4.087, 5.063, 5.132
-7.841, 0.529, 2.513
-6.567, -3.307, -3.494
->
0.529, 2.513
-3.307, -3.494

-2.968, 2.496, 8.074, -2.533
-2.379, 1.227, -4.114, -2.643
-1.459, 2.453, 4.329, -2.883
->
1.227, -4.114
2.453, 4.329

-1.332, 1.459, -2.865, -3.658
-4.569, 2.721, -5.453, -7.201
-1.895, -0.539, -2.797, -2.695
-5.927, 4.249, -6.462, -5.986
1.532, -1.534, 3.614, 5.203
->
2.721, -5.453
-0.539, -2.797

-0.085, 0.384, -8.476, 0.142, 0.321
1.740, -0.455, -7.045, -4.115, -1.620
-1.366, -0.046, 3.015, 0.487, -0.271
->
-0.455, -7.045
-0.046, 3.015

1.189, -0.172, 0.777, -1.147, -0.014
6.683, -1.673, -1.429, 1.189, -0.382
2.979, 0.266, -0.693, 0.100, 0.767
0.576, -5.784, 0.049, -0.859, -0.351
->
-1.673, -1.429
0.266, -0.693

-0.838, -0.991, -1.250, -0.651, -1.820
0.850, 0.904, 1.012, 0.525, 1.387
-0.331, -0.178, 0.300, -3.417, -1.148
-0.548, -0.403, 0.256, -6.448, -4.267
-0.899, -0.754, 0.135, -5.214, -2.248
->
0.904, 1.012
-0.178, 0.300
---
1.812, 7.575, -6.866, -5.413
7.052, 0.064, 2.471, -9.040
0.709, 5.253, -0.561, -4.874
-3.921, -0.381, -1.687, 2.442
->
-5.413, 2.471, 5.253, -3.921

6.032, -5.072
-8.656, -0.212
5.299, 6.745
-3.067, 3.417
->
-5.072, -8.656

4.482, 3.231
6.416, 5.841
6.022, 4.999
-3.793, -6.853
-5.766, -0.133
->
3.231, 6.416

0.159, -0.478, -4.768, -6.317
5.278, -8.947, -6.835, 0.037
0.975, -7.955, -0.332, -2.843
4.752, -0.925, -6.372, -8.591
3.985, -2.453, 0.208, -3.249
->
-6.317, -6.835, -7.955, 4.752

-6.822, 1.414, -4.649
-1.086, -1.750, -0.776
0.008, 0.123, -0.017
1.336, -0.978, -0.166
-0.465, -0.881, -0.361
->
-4.649, -1.750, 0.008

-1.054, 7.468
-0.841, 5.876
-0.915, 6.073
0.636, 0.433
->
7.468, -0.841
